500 stands for zero in the data rows.
Some points:
406 460 467 514 575 591 612 689 539 562 504 351 359 243
504 361 440 638 569 614 590 679 533 463 501 399 229 380
410 475 630 468 639 643 542 453 603 517 510 330 295 326
476 523 373 786 536 634 559 583 535 556 432 212 374 347
280 443 379 729 574 585 574 535 441 593 609 466 479 299
387 441 551 709 731 576 494 602 431 368 415 338 509 428
567 799 550 352 587 420 421 398 495 616 339 564 466 475
299 793 611 615 498 491 455 358 417 614 484 377 536 531
457 384 317 438 431 412 496 550 392 602 581 617 592 773
335 371 401 427 545 425 476 508 722 712 460 507 587 479
302 253 412 498 453 442 588 632 567 625 605 417 564 586
385 563 361 226 472 482 405 422 496 747 544 741 567 585
359 502 287 315 408 511 533 477 508 550 659 855 501 533
280 242 568 256 537 525 495 589 560 578 512 611 653 524
373 348 488 382 377 557 466 620 688 543 621 603 337 511
338 324 443 482 527 601 625 527 564 617 546 682 352 315
505 352 341 316 457 508 494 513 627 675 583 798 428 359
495 323 517 274 355 553 531 469 636 746 589 473 478 439
513 519 501 112 433 376 542 383 580 626 647 647 549 510
545 513 461 583 408 382 290 380 576 564 649 736 502 549
692 605 519 398 502 428 330 264 553 529 623 460 544 539
693 581 608 619 360 414 399 399 468 476 555 746 330 533
662 636 347 629 555 439 350 574 447 537 454 755 413 337
599 590 710 652 531 460 359 363 333 560 553 474 335 591
534 620 744 724 515 564 498 482 436 405 310 360 338 549
510 668 755 435 565 602 289 452 440 501 370 486 454 498
651 515 535 733 673 496 445 425 342 594 354 360 504 446
397 518 547 923 395 478 690 524 445 354 485 416 524 446
435 461 470 307 618 711 592 514 565 394 469 277 523 416
334 521 437 565 656 550 578 647 492 647 384 246 409 435
430 450 469 245 588 691 588 602 610 439 467 421 366 396
349 383 567 603 549 588 690 610 550 546 409 230 399 421
306 505 506 558 512 656 533 718 495 498 495 342 294 478
316 339 443 530 500 668 503 555 688 553 473 316 463 500
342 312 494 592 589 652 525 558 587 605 326 422 480 451
350 244 515 571 589 610 552 501 609 514 603 473 453 312
410 481 483 542 732 567 654 350 390 392 424 459 511 561
437 559 531 746 633 593 609 441 358 346 349 493 410 557
550 485 461 870 633 565 393 310 438 427 419 442 477 619
573 594 678 746 439 515 481 366 552 384 282 451 458 613
721 529 581 672 570 536 390 273 360 458 543 551 428 472
567 758 575 694 426 500 342 366 372 521 480 619 389 568
569 539 757 619 547 394 345 361 430 586 562 291 473 596
534 723 523 392 463 521 405 304 368 516 426 725 657 557
692 468 595 591 562 515 341 325 301 539 521 611 482 564
658 610 477 364 479 509 515 335 306 606 377 622 617 593
729 364 522 775 605 487 437 459 484 332 377 523 421 578
553 558 597 590 567 586 544 359 242 457 435 356 590 594
306 329 380 662 518 581 460 500 422 410 563 556 615 728
395 221 563 775 571 427 557 508 380 513 545 417 571 641
279 395 416 593 593 616 400 489 398 435 523 749 549 623
421 445 406 390 635 433 411 448 401 430 545 849 588 672
417 365 407 360 466 518 439 385 405 616 544 676 749 678
449 446 461 407 369 491 501 431 368 484 515 724 782 673
661 423 301 386 482 436 341 454 457 586 534 581 690 684
434 530 504 335 482 476 342 399 487 423 504 631 741 752
565 646 597 637 526 438 397 271 525 397 348 634 551 634
652 662 414 491 473 334 348 404 524 468 494 523 670 639
613 547 648 458 527 404 369 263 523 549 414 520 540 704
639 644 446 462 449 340 501 432 357 507 422 683 627 652
719 674 455 253 436 364 374 457 520 516 529 570 517 627
642 657 566 563 342 415 405 330 438 444 485 620 636 632
590 575 499 481 440 405 540 264 439 347 619 576 635 659
649 564 548 560 414 446 309 420 537 401 482 453 802 507
656 439 590 476 424 376 396 496 362 550 444 681 543 727
760 581 357 319 389 403 442 510 419 494 512 621 635 600
679 501 209 391 553 419 353 540 442 646 578 542 571 549
591 541 494 318 349 425 573 280 525 542 647 501 685 513
660 653 413 470 392 445 388 352 585 544 415 678 688 425
517 481 459 472 356 383 342 498 548 421 668 715 657 586
491 460 351 243 410 439 508 500 676 688 567 497 387 663
288 522 380 362 451 394 447 503 674 559 651 626 593 533
469 524 559 738 507 426 281 527 464 632 661 572 442 331
292 347 507 511 450 485 412 348 614 669 599 612 634 556
457 407 320 415 425 469 360 429 533 636 690 530 670 632
262 350 512 494 560 476 446 627 466 581 658 549 654 363
380 410 459 556 378 345 556 526 477 778 573 596 583 494
309 418 422 248 431 471 551 543 604 662 457 622 734 493
460 347 243 353 484 435 498 488 681 556 599 620 682 485
433 462 445 234 389 487 374 599 639 723 560 667 422 514
517 445 349 390 413 390 420 601 482 800 593 616 556 460
428 506 374 310 345 393 480 564 616 688 616 700 462 524
458 304 431 154 439 457 530 456 610 665 591 665 529 616
419 473 250 423 367 419 476 649 551 608 590 756 598 468
491 500 354 124 449 406 451 504 656 632 602 672 563 512
539 410 465 229 285 517 579 463 505 641 671 589 576 463
599 397 423 220 410 366 414 605 580 683 564 632 500 581
327 430 478 385 353 480 528 438 541 768 537 705 623 458
369 344 430 291 371 454 511 488 663 622 586 626 678 526
542 172 322 444 422 538 534 628 459 592 527 568 560 646
415 323 485 516 366 412 364 545 508 694 630 646 628 562
328 385 522 413 428 492 561 634 467 739 546 609 586 303
424 292 489 648 468 363 612 467 648 711 426 516 519 489
435 275 569 401 485 553 528 549 758 519 496 574 362 400
400 428 503 548 468 558 496 694 553 625 611 450 377 227
554 440 417 419 525 649 640 636 571 377 488 422 233 451
675 498 442 513 466 467 365 750 607 437 541 470 427 316
738 587 521 538 521 548 619 495 514 507 347 349 280 382
777 554 567 527 435 551 455 663 502 445 370 368 392 378
734 640 538 383 518 582 533 433 440 606 485 200 377 390
374 534 601 638 528 357 406 393 501 506 657 812 428 443
539 351 419 104 433 477 450 538 593 492 516 675 694 636
490 203 647 425 460 575 405 464 493 569 485 598 755 449
400 355 460 395 373 369 543 501 566 710 619 728 518 519
495 510 408 261 416 425 626 371 438 716 603 471 695 514
467 426 398 409 353 383 548 549 625 604 721 472 422 565
396 448 233 323 396 465 526 595 533 725 586 654 580 504
348 366 273 409 408 486 538 489 624 693 617 569 624 498
455 315 497 267 417 505 561 562 659 514 649 679 508 324
383 444 371 330 390 456 571 596 629 759 440 629 552 434
376 338 366 200 471 485 529 681 513 662 634 609 498 522
262 517 374 313 447 434 499 621 624 646 604 668 485 472
619 545 295 501 316 449 541 638 578 683 526 529 366 413
591 240 364 326 439 605 647 524 402 632 497 489 602 529
585 517 625 358 479 628 496 674 425 644 422 381 361 311
767 454 440 518 341 655 522 432 478 453 460 415 599 421
608 609 667 672 558 448 623 456 412 407 422 432 543 236
674 661 591 564 592 598 552 440 462 389 385 283 324 419
513 428 546 683 638 512 718 419 543 408 379 241 513 409
692 480 694 793 576 405 494 371 436 461 443 505 322 477
692 669 559 528 627 558 498 433 497 271 446 280 435 429
725 440 663 535 587 544 350 366 490 647 399 382 448 422
687 669 564 583 535 588 430 440 465 383 273 552 412 486
663 730 621 566 530 431 499 353 531 436 320 326 553 496
841 479 569 441 530 521 411 438 504 363 493 331 419 584
817 587 432 440 451 557 419 424 551 324 539 566 413 443
560 727 742 407 390 377 503 411 378 562 455 543 477 596
712 517 512 508 396 513 307 361 372 633 570 563 515 597
733 681 604 352 422 525 329 471 378 400 531 552 482 567
644 644 382 275 418 470 341 450 461 702 512 593 453 649
713 622 608 179 444 418 397 406 436 499 495 568 595 631
680 496 531 566 452 414 321 368 478 477 491 690 444 733
625 389 265 497 474 491 481 329 395 622 599 527 661 645
Along one direction, these points spread out more than along any other. How far along it is each point below, from 0 to 99? The average is 50, and the first point in the table lies past the average.
702 336 464 386 513 450 407 336 408 590 533 708 670 557 : 42
712 366 328 537 358 507 589 404 550 668 417 408 545 591 : 51
488 345 658 062 415 543 541 501 650 518 496 465 614 541 : 36
658 480 481 366 316 520 501 611 625 360 575 488 317 619 : 51
614 416 465 339 528 544 631 708 577 351 523 238 356 494 : 58
557 590 591 401 343 540 586 601 458 637 485 116 409 572 : 61
546 459 563 206 570 620 564 660 511 486 503 138 404 499 : 57
584 574 215 445 613 633 569 489 523 509 377 619 399 362 : 53
426 572 503 672 506 564 647 543 569 586 426 246 210 456 : 70
459 526 388 257 518 594 610 660 700 466 425 378 413 394 : 48
512 480 440 262 447 567 613 729 542 594 539 470 264 380 : 45
482 449 532 308 582 520 592 695 598 620 448 396 251 369 : 51
435 369 467 463 536 513 549 805 622 487 516 284 401 406 : 53
432 414 338 265 419 604 682 617 603 653 458 448 462 429 : 38
349 333 382 393 551 639 609 621 646 555 510 353 420 428 : 46
346 343 283 387 593 602 645 569 585 613 538 467 384 458 : 41
411 395 407 416 493 566 656 613 703 580 487 393 377 339 : 47
414 291 454 464 564 637 653 542 576 652 461 393 394 352 : 51
450 350 411 592 592 528 504 722 589 664 441 278 372 405 : 57
461 401 383 980 549 474 564 487 546 499 452 389 597 320 : 69
638 248 386 623 400 526 628 647 562 601 406 420 468 423 : 54
564 534 703 694 387 490 546 619 520 551 323 506 403 288 : 68
531 275 505 208 558 472 648 554 567 512 678 493 366 448 : 40
369 357 401 422 622 557 372 580 452 462 729 417 558 575 : 44
480 534 566 641 384 460 564 427 411 574 740 585 392 320 : 55
595 515 519 498 535 601 429 389 564 632 388 463 190 627 : 62
407 583 349 483 637 614 579 591 313 316 470 491 554 555 : 58
457 535 337 794 555 593 602 388 626 327 384 408 439 544 : 70
503 485 486 664 699 550 562 491 374 225 565 450 514 414 : 70
438 407 612 312 662 569 540 485 279 552 445 559 444 650 : 52
395 520 455 523 594 557 591 485 276 336 440 599 693 586 : 56
493 467 548 602 559 660 304 404 472 435 332 661 626 519 : 60
431 537 725 497 630 482 516 284 406 341 571 508 663 446 : 62
325 540 685 802 415 473 431 336 478 482 530 485 483 697 : 66
488 611 572 337 550 470 375 279 393 436 592 628 684 625 : 48
581 608 676 611 533 489 333 356 328 471 446 414 665 605 : 69
641 517 506 711 537 500 329 292 418 452 454 538 509 718 : 67
527 515 626 468 565 497 373 315 339 378 612 519 657 652 : 58
518 470 636 465 389 384 376 357 444 531 642 675 542 697 : 46
482 447 460 407 456 419 399 552 532 364 490 607 579 846 : 44
612 682 567 477 470 470 366 378 374 334 477 745 557 635 : 58
517 340 404 532 320 466 398 533 510 432 600 738 616 694 : 38
605 442 510 413 469 416 410 362 565 378 526 565 542 818 : 50
668 524 549 842 536 422 323 458 479 450 385 366 505 637 : 77
735 569 607 607 545 440 428 284 408 364 539 397 574 567 : 72
803 638 536 465 426 508 539 414 348 549 444 381 404 550 : 67
708 598 594 694 550 389 496 367 471 308 539 280 526 530 : 78
700 728 525 390 506 543 474 267 368 501 436 534 506 543 : 62
645 776 595 338 463 454 341 367 439 610 537 506 538 424 : 56
641 520 656 574 530 374 385 328 423 689 570 329 488 554 : 64
562 611 638 370 424 515 360 319 403 429 615 662 696 467 : 50
496 663 617 447 515 413 448 439 371 320 462 851 525 606 : 54
639 421 548 449 556 489 369 412 278 528 472 685 572 680 : 52
630 500 552 547 411 397 406 283 416 523 538 783 565 634 : 50
536 616 265 438 464 390 391 400 486 533 515 674 688 688 : 40
690 441 469 325 492 516 290 420 412 438 589 672 621 634 : 44
534 591 560 658 421 450 418 345 330 477 652 374 631 651 : 63
590 734 598 534 614 426 392 493 414 335 395 342 566 615 : 73
571 569 543 607 689 624 501 292 438 430 355 499 456 427 : 73
628 467 619 666 666 531 535 580 410 421 345 257 492 371 : 79
512 657 662 593 567 596 456 334 553 573 396 425 243 428 : 73
560 586 719 722 597 497 472 466 556 481 374 224 294 463 : 83
599 637 643 518 608 562 542 431 462 515 522 264 375 234 : 74
447 628 792 400 639 584 526 452 484 472 441 358 348 348 : 70
593 442 577 624 593 612 525 659 504 417 368 407 364 276 : 71
513 484 650 517 613 597 446 669 473 483 534 281 230 393 : 69
406 418 593 717 597 564 610 661 521 469 409 375 327 313 : 70
